Here are some points:
0.64 1.23 0.35 0.50 1.54 1.24 -0.40 -0.96 0.55 0.88 -1.31 1.16
-2.05 0.77 1.00 0.86 0.68 1.70 -1.14 -2.04 2.50 2.53 -1.00 -0.66
-1.05 -0.47 -1.88 1.53 -1.34 -0.34 -0.70 0.46 0.40 0.05 0.60 -0.01
0.94 1.49 -0.27 -2.69 0.04 0.54 0.79 0.66 -0.24 -0.08 -1.28 -0.15
-2.41 2.30 1.74 -1.88 0.75 0.17 -1.11 0.00 2.99 2.47 -1.05 -0.88
1.61 0.26 -0.47 -2.21 -0.64 -1.36 0.89 2.48 -2.17 -2.21 0.40 -0.05
-0.26 -1.00 -1.15 -1.62 -1.77 -1.86 1.20 1.40 -0.45 -0.93 1.30 -1.94
-0.56 -2.27 1.21 1.04 0.08 0.37 -0.21 -0.92 -0.21 0.23 0.60 0.37
-0.21 1.40 -1.23 0.09 -0.18 -1.55 0.16 1.11 0.46 -0.45 0.29 -1.14
1.30 2.40 -0.35 -2.65 0.16 -1.48 0.75 2.13 -1.08 -1.35 -0.16 -0.52
-1.35 -0.49 -0.63 1.27 -0.37 -1.84 -0.14 0.49 0.72 -0.09 0.96 -0.52
-0.10 -0.32 0.08 0.16 0.03 -1.63 0.53 0.24 -0.32 -0.40 0.30 0.01
2.04 2.26 -1.06 -3.50 -0.48 2.46 0.73 0.13 -0.49 -0.31 -1.58 -0.89
-0.34 1.55 0.24 -2.01 0.46 -1.73 0.99 0.23 0.91 0.49 -0.73 -1.25
-0.41 -0.88 0.05 0.79 -0.10 -0.35 -0.16 -0.16 -0.32 -0.14 0.82 0.37
0.03 -3.31 -0.85 4.68 -1.64 1.15 -1.65 0.93 -1.79 -1.67 3.11 1.42
-0.20 0.05 1.53 0.13 0.92 0.38 -0.33 -0.10 0.40 0.48 -0.42 0.75
Here are 12 more points, each followed by its number:
0.92 0.96 1.59 -3.01 1.57 -1.24 1.42 0.02 -0.12 0.35 -1.72 0.37 0
0.55 -0.18 -0.29 0.01 0.27 -0.65 0.75 -0.04 -0.85 -0.67 -0.10 0.13 1
0.37 0.11 -1.00 -0.22 -0.58 -0.91 0.28 0.66 0.16 -0.29 0.09 -0.08 2
-0.22 0.17 -0.42 -0.27 -0.21 -0.08 0.36 0.00 0.06 -0.12 -0.18 -0.33 3
-0.10 -0.78 -0.19 0.55 -0.39 -0.25 -0.07 0.37 -0.40 -0.26 0.75 0.18 4
-0.83 -0.13 -0.19 -0.20 -0.53 -1.05 0.16 -0.29 0.19 0.13 0.16 -0.83 5
1.80 -0.43 4.27 -2.75 2.62 -0.33 1.31 -0.08 -1.09 -0.41 -0.74 1.16 6
0.56 0.79 -0.07 -1.61 -0.17 -1.16 0.63 1.07 0.05 -0.43 0.03 -0.44 7
-0.53 0.08 0.14 -0.74 0.48 -0.80 1.06 -0.48 0.72 0.19 -0.07 -1.70 8
-2.32 -1.87 -0.41 3.25 -0.12 -0.59 -0.99 -1.74 1.75 1.47 0.79 -0.50 9
0.04 -0.27 0.00 1.19 0.52 0.53 -0.42 -0.45 -0.33 -0.09 -0.33 1.11 10
0.40 0.05 -0.83 0.54 -0.20 -1.05 0.12 -0.20 -0.40 -0.35 0.21 -0.26 11
Which of these numbered points is nearest to each point below, looking only along the 2 directions in which the first points spread most? Its number follows each.
-0.17 1.68 0.96 -0.42 1.67 -0.49 -0.57 0.45 0.62 0.68 -1.01 1.89 > 8
-0.26 0.14 0.04 -0.79 0.15 -0.99 1.12 -0.15 0.67 0.35 -0.31 -0.64 > 8
-0.71 0.15 -0.85 -2.34 -1.62 -2.31 1.41 0.75 0.34 -0.32 0.50 -2.65 > 7
0.32 -0.46 0.13 0.27 0.21 -1.15 0.51 -0.27 -0.28 -0.35 0.29 -0.43 > 11
-1.06 0.63 -1.28 1.88 -0.19 -0.39 -0.46 -0.64 1.27 1.02 0.47 -0.49 > 10
-0.24 0.81 -0.62 -0.68 -0.50 -0.60 0.21 0.87 -0.34 -0.48 -0.27 -0.03 > 2
0.39 -0.40 -0.51 3.86 -0.45 7.38 -3.08 -2.57 0.12 1.43 -0.99 2.57 > 9
-0.71 -2.44 1.57 2.05 0.38 1.37 -0.65 -2.44 0.09 1.06 0.08 0.76 > 9
-1.86 -2.62 -1.37 4.27 -1.48 -0.48 -0.73 -1.04 0.54 0.13 2.20 -1.13 > 9
